In the data rows, 128 means zero.
Here are some points, one per row:
[183 116 206 114 105 126 107  65 157 111 116  69 133 119 121 151 129 100
  64 160 113 123 159 180 119 149  96 178 109 130 128 155  80  89 142 110
 171  90 127 156 136 119 104  84 178]
[123 147 121 149 148 129 106  85 105 107 169 176 126 181  88  96 123  86
 155 124 149 150 220  85 122  87  90 152  90 126 169 156 160 126 181 146
 170 106 164 127  85 124  99 149 117]
[180 182 122 178 135 113 169 146 107 146 111 122 195 158  82 126  66 173
 109 175 123 107  95  80 138 111 179 172 108 111 131  95 136 151 171  88
 151 128 152 123 148 144 157 111 145]
[ 94 102 127 134 169 189 111 148  93 115 125 145 116  93  87 123 129 113
  92 197  87 144 136 131 122 122 112 103 147  48 126 106 165  90 122 138
 165 104 123  73 175 111 181  86  80]
[108 107 121 177 188 137 196 141  99 155 168 120 103 138 179  87  97 127
 125 167  97 149 127 135 162 191 109 151 199 170 154 133  74 141 156 155
 132 165 134 163 108 161 134 102 149]
[ 98 106 187 137 157  41  74 111 135 143 116 143  80 112  96 115 144 141
 102 165 138  75 130 126 163 145 134 167 122 147 184 103 139 143 111 117
 108 189  94 141 166  43 130 164 133]
[152 135 152  82 201 127  95 123 156 213 130 144 153 155 111 151 118  41
 157  92  81  99 166 128 132 169 170 142 154 141  97 113 109 110 142 113
  99  91 120  99 117 139 142 161 158]
[204 135 121  70 144 168 139 113  98 116 108 140  69 168  95 146 175 142
 142 124 157 122 124  90 135  82  92 112 158 173 106  88  91 114  80 164
 129 163 174 115 165 125 154 101 178]
[113 112 158 165 128 167 123 127 120 142 129 177 159  71 107 127  79  87
 107 106 203 134 140 156  79  59  80 100 193 138 108 120 128 145 132  74
 102 152  86 139 145 159 128 121 156]
[141 169 160  85 107 162 148 147  82 139 118 128 108  74  98  89 106 114
 103 129 149 154  89 157 128 173 151 181 122 158  98 169 187  55 109 151
 153 171 134 116  77 118 136 188 135]
[144  76 123 130 122 126 145 122 169 118 148 132 117  90 184 114 183 157
 118 206 153  99 129 117 124 106 146  84 137 190  92 126 153 133 182 112
 133  75 151  78 117 142 136 168 119]
[110 172  82 117  98 104 127 178 166 140 173 162 165 115 141 130 187 114
 120 130 150 123 119 152  98 185  79 147 128 116 176  62 156 104 116 130
 145  84 151 186 127 126 191 121 169]
[ 64 159 159 161 162  94 139 122 130 112 166 112 137 131 112 138 151 136
 156  93 103 166  85 146 172  58 117 133  74 191 131 127  84  73  88  92
 132 119 138 113 144 173 180 134  79]
[151  87 138  98 114 132 138 155 105 111 173 182 199 146 147  94 114 170
 137 126  73 171 150 178 148 121 122 133 112 140  74  90 118 149 106  91
 134 148 151 136 154  76  44 140 107]
[107 169 107 143 109 125 153  74 187 124 128 201 138 140 151 138  96 155
 100  81 145 117  87 118 181 121 182 100 176 127 144  83 110  80 124 191
 173 102  87  98 111 107  86 100 130]
[161 171 174 135 149 102 148 142 157 125 128 105 122 101 138 138 156  99
 172 155 126 152 102 127  96  87  99 114 109  81 129  70 111 127 139 136
  95 183 132 108  26 113 100  72 105]
[198 113  65 121 173 143  84 126  79 102 152 104 140 123 137 120 132 175
 116 105 130 137 147 136 104 117 159 131 148 146 167 127 122 133 106  97
 123 111  31 151  70  89 178 119 121]
[149 135 117 158 136 144  82  65 141 186 108 117 183  78  94 116 161 170
 170 115 158 150 133 136 127 176 172  99 138 145 151 153 130 153  97 153
 139 149 197 168 153 152 120  82  81]
[ 78 158 101 133 130 160 157 123 136 159 114 171 140 167 144 185 195 146
 112 136  94 122 115 160  50 113 136 128 104 140 132 220 140 129 159 103
 144 186  93 110 141  81 122  98 158]
[100 152 192 124 151 164 168 146 112 126 167  99 129  96 121 129 154 155
 112  79 104  34 139  92 153  99 108 103 145  79  84 160 152 185  94 141
 141  91 154 183 101 105 142 134 131]
[138 178 156 127 115 166  92 146 167  77  65 111 147 139 193 137 102 115
 161 130  92 123 123 102  90  96 115 165 182 182 139 117 140 147 162 187
 117 129 144 151 165 113 137 159  62]
[166 159 118 130  72 134 123 127 146 158 114 109  89 123 110 115  91  94
 115 107  85 138 114 146 173 161  70  48 114 159 169 155 166 177 116  68
 158 114 120  68 120  81 141 136 126]
[110 120 132  90 119  49  89 187 117 109 114 125 143 120 157  56 113  99
 114 111 118 125 145 115 118  80 177  64 109 142  88 143 112 137 136 177
 177 155 118 140 145 157 151  86 179]
[140  85 180 145  37  93 138 120  79 168 120 179 123 178 114 131 158 146
 123 139 113 121 122 111 103 133 118 124 158  93 155 141  66 133 102 147
 143 112  90 129 101 172 160 196  87]
[ 91  94 119  67 154  99 107  94  90 128 124 153 115 111 162 200  68 126
  80 111 138 172  70  89 119 152 110  88 103 113 140 128 101 143 176  90
 119 121 187 159 102 107 138 143 122]
[104 172 139 147 123 139 104 120 121  78 162  87 124 171 146  74 155  94
 106 121 184 145 113  91  81 219 152 125 143 101 106 137  73 159 100  94
 114 135 137  59 171 113 101 139 116]
[136 131 162 152 121  98 148 179 166 109 105 125 133 156  89 182 140 152
  65 122 163 213 180 157 161 170 154 113 126 127  93 140 150 158 142 175
  85 121 117 126 105 140 147 139 120]
[109  73 134 106 136 190 157 128 225  91  66 155 125 122 117  94  81 158
 174 104 141 106 138 120 116 152 119 143  56 103 128 127  95 141 118 116
 145 148 116 136 123 140 177 148 139]
[142  85 116 142 155 115 164  62 119 143 101 103 124 171 206  82 138 113
  84  95 114 135 109 162  95  88 145 158  97 100 143  84 212 150  65 157
 109 126 146 110 138 171 132 140 134]
[ 75 114 120 102  68 160  90  92 118 137 124  87 172 142 161 139 160 130
 162 155 150 163 122  61 207 125 117 153 137 132  86 100 175 152 130 106
 131 152  72 148 115 149 132 117 161]
[ 73 138  49 133 120 108 170  91 122 154 114  47 168 127  93 154  87 136
 139 173 112 112 178 136  94 111  96 100 125 131  96  98  95 118  90 168
 100 130 122 113 123  89 114 179 138]
[ 98 121 123  72 140 126 193 152  89 110  69 119 144 116  82  93 163 117
 114 112 133 107 120  96 133 154 117 110 116 155 177 115 159 107 165 116
  70  92  94 135 152 169  42  97 105]
[123 181 110 115 121 112 128 132  83  85  85 182  99  95 173 189 128 108
 144 176 117  99 166 160 157 150 158 172 118 109 129 155 124 175  61  79
 119  88 135 115 114 173 111 120 134]
[109 115 126  77 139 130  79 135 153  99 196 109 116 159  76 129  84 171
 173 143 121 111  58 177  93 120 111 144 135 145 145 147 150 188 130 196
  99 109 122 116 120 193  96 118 149]
[151  94  83 151 112  72 111 143 139 104 105 103 156 137 125 143 132 150
 121  74 130  56 148 139 144 150  88 148 166  97 103 152 149  66 164 100
 130 197 167  94 101 175 136 116  88]
[128  88 136 169 105 155 120 160  88 116 138  91 128  60 154 167 154 145
 181  90 111 147 145 130 135 133 166 125 104 103 200 114 100 112 172 158
 137 140 139  83 164 133 103 172 207]
[ 99 169 103 135  79 132  99  93 124 152 111 138  26 119 112  66 132 172
 130  98  82 146 150 158 128 127 150 137 129  93  84 122 105 114 191  99
  64 103 139 158 133 122 147  99 140]
[138 111 131 172 139 150 116 173  91 150 119 113 115 188 166 146 111 106
 192 131 210  77  98 196 156 142 144 106  76 132  96 129 129 113 164 157
 121  90 118 158 133  88 120 113  92]
[170 117 122 166 134 124 129 135 168  82 170 145 129 152 138 132 107 119
 142 159 114 134  96  74 140 103 128  85 139  95 149 203 161  45  88 103
  46 123 140 165 159 112 108 150 165]
[148  96  63  97  83 112 190 124 157 117 174 107 104 104 104 156 138  47
 143 111 153 131 125 129 143  85 180 175 144 118 131 146 109 170 142 134
 136 143 134 161 162  98 131 126  62]
[142 106  95 146 148 133  93 194 153 190 130 111  54 101 138 149 112 149
 115 123 134 157 140  65 107 126 100 138 101 124 108 140 133 112  77 117
 187 115  97 141 133 148  59 119  93]
These points spread out most along one direction. How many in every 100 of the points above lie lower along it than each point below? Round to a whole number. More than half of the points above lie lower than the first one.
[161 171 174 135 149 102 148 142 157 125 128 105 122 101 138 138 156  99
 172 155 126 152 102 127  96  87  99 114 109  81 129  70 111 127 139 136
  95 183 132 108  26 113 100  72 105] 22
[ 64 159 159 161 162  94 139 122 130 112 166 112 137 131 112 138 151 136
 156  93 103 166  85 146 172  58 117 133  74 191 131 127  84  73  88  92
 132 119 138 113 144 173 180 134  79] 15
[104 172 139 147 123 139 104 120 121  78 162  87 124 171 146  74 155  94
 106 121 184 145 113  91  81 219 152 125 143 101 106 137  73 159 100  94
 114 135 137  59 171 113 101 139 116] 73
[ 78 158 101 133 130 160 157 123 136 159 114 171 140 167 144 185 195 146
 112 136  94 122 115 160  50 113 136 128 104 140 132 220 140 129 159 103
 144 186  93 110 141  81 122  98 158] 80
[ 75 114 120 102  68 160  90  92 118 137 124  87 172 142 161 139 160 130
 162 155 150 163 122  61 207 125 117 153 137 132  86 100 175 152 130 106
 131 152  72 148 115 149 132 117 161] 29
[100 152 192 124 151 164 168 146 112 126 167  99 129  96 121 129 154 155
 112  79 104  34 139  92 153  99 108 103 145  79  84 160 152 185  94 141
 141  91 154 183 101 105 142 134 131] 49
[141 169 160  85 107 162 148 147  82 139 118 128 108  74  98  89 106 114
 103 129 149 154  89 157 128 173 151 181 122 158  98 169 187  55 109 151
 153 171 134 116  77 118 136 188 135] 88
[107 169 107 143 109 125 153  74 187 124 128 201 138 140 151 138  96 155
 100  81 145 117  87 118 181 121 182 100 176 127 144  83 110  80 124 191
 173 102  87  98 111 107  86 100 130] 10
[180 182 122 178 135 113 169 146 107 146 111 122 195 158  82 126  66 173
 109 175 123 107  95  80 138 111 179 172 108 111 131  95 136 151 171  88
 151 128 152 123 148 144 157 111 145] 37
[ 98 121 123  72 140 126 193 152  89 110  69 119 144 116  82  93 163 117
 114 112 133 107 120  96 133 154 117 110 116 155 177 115 159 107 165 116
  70  92  94 135 152 169  42  97 105] 44
